(in the rows, 128 means zero)
Each path below is one point turned by a fixed rotation once a step. After each direction that follows a path, write how fast that rotation turns it, in degrees each step (0 if it stays still).
Each turn is a multiple of 5 degrees from 10 to 175, or 0.
Path 1:
[125 131 130 133 118 121 121 120]
[123 128 126 125 116 139 122 128]
[114 137 126 133 126 128 125 123]
[117 122 132 128 122 137 135 127]
[123 128 133 135 127 127 128 113]
[127 119 125 126 125 140 126 120]
[123 133 121 137 135 133 127 118]
[122 120 120 131 130 137 138 128]
[131 128 128 141 132 126 136 119]
[136 116 119 128 124 131 133 123]
[137 137 119 136 130 130 128 122]
[129 127 113 125 125 130 137 133]
[132 138 129 134 126 124 140 128]
[135 124 124 120 119 123 137 125]
[138 141 129 125 125 129 128 122]
[127 132 119 114 126 129 131 128]
[127 142 134 124 132 130 137 128]
[125 124 131 114 129 122 136 123]
[136 133 138 122 134 132 128 120]
[128 126 123 114 137 127 124 124]
[130 134 132 126 142 135 129 132]
[126 121 128 122 140 120 133 131]
[140 125 138 130 136 129 128 131]
[135 121 123 124 135 119 120 130]
[136 132 129 130 135 133 123 141]
[125 126 124 127 132 115 128 139]
[125 121 123 122 126 126 129 129] => 175
[122 130 133 122 128 131 127 123] => 25
[129 130 123 130 126 131 134 122] => 10
Path 2:
[125 121 120 114 132 127 131 125]
[126 127 120 121 138 122 137 127]
[123 129 118 132 138 126 135 121]
[121 123 117 129 132 132 126 118]
[124 120 118 118 132 132 124 124]
[128 125 119 117 138 125 130 130]
[127 130 118 129 142 124 133 128]
[124 127 115 134 137 131 127 121]
[126 122 115 125 132 134 120 123]
[131 122 117 117 134 130 124 131]
[133 129 116 125 140 124 130 133]
[130 131 114 136 138 128 129 127]
[129 125 113 133 131 134 122 123]
[133 122 115 121 129 133 120 129]
[137 127 116 121 133 126 128 135]
[136 132 115 132 135 125 132 132]
[132 130 114 137 129 132 127 124]
[133 124 114 127 123 134 122 125]
[137 125 116 119 125 129 126 132]
[138 131 116 125 130 124 134 133]
[135 133 115 136 128 127 134 126]
[132 127 114 133 121 133 127 121]
[134 123 116 121 119 131 127 125]
[137 127 118 119 124 124 135 131]
[134 131 117 130 128 123 139 127]
[130 130 115 134 123 129 135 119]
[129 124 129 119 125 130 124 130] => 80
Path 3:
[137 130 125 138 130 120 122 128]
[135 125 129 140 131 134 123 129]
[138 127 129 130 124 135 125 138]
[138 129 129 128 116 127 122 130]
[133 132 127 129 123 133 116 120]
[135 136 123 126 134 134 119 129]
[138 134 123 131 131 121 123 131]
[136 127 127 141 130 127 123 126]
[136 125 129 137 129 137 124 134]
[139 129 129 128 120 131 125 136]
[136 130 128 130 117 128 119 123]
[133 133 125 128 129 136 117 124]
[138 136 121 126 134 127 121 133]
[138 131 124 137 130 120 123 128]
[135 126 129 140 131 132 123 129]
[138 127 129 131 126 136 125 138]
[138 129 129 128 116 127 122 130]
[134 132 127 130 122 133 116 120]
[134 135 123 126 133 135 119 128]
[138 134 122 130 132 121 123 132]
[136 127 127 141 130 124 122 127]
[136 126 130 137 130 137 123 133]
[139 129 129 128 121 131 125 137]
[136 130 129 129 116 128 119 124]
[133 133 125 128 128 136 117 122]
[137 136 121 125 134 129 121 132]
[125 126 130 134 129 131 125 120] => 110
[127 132 127 120 125 130 124 123] => 55
[129 131 131 127 129 129 137 123] => 0
Path 4:
[127 127 137 118 118 129 133 130]
[132 129 131 131 125 114 132 135]
[130 116 130 129 119 124 126 120]
[134 125 134 125 127 129 143 126]
[134 123 125 142 130 124 131 133]
[133 120 134 132 129 137 125 118]
[130 126 132 128 141 133 137 133]
[134 122 124 135 132 132 118 137]
[133 127 133 119 135 134 120 122]
[126 127 121 120 139 126 130 136]
[134 129 116 125 124 131 118 129]
[129 136 125 119 134 126 128 117]
[119 130 113 129 129 126 132 130]
[129 138 123 131 119 136 124 122]
[119 139 131 131 134 124 131 121]
[113 127 125 133 121 132 127 133]
[128 139 138 127 119 132 125 129]
[119 129 136 129 130 115 126 130]
[123 120 130 123 114 129 128 132]
[137 133 137 124 122 121 133 129]
[127 118 128 133 127 115 130 126]
[133 119 129 126 119 135 136 124]
[139 130 132 136 133 125 137 129]
[129 115 127 138 132 130 124 125]
[133 124 134 125 133 143 133 128]
[134 129 128 133 140 127 125 138]
[125 128 134 126 130 130 122 134] => 40
[135 133 128 133 127 125 123 129] => 120
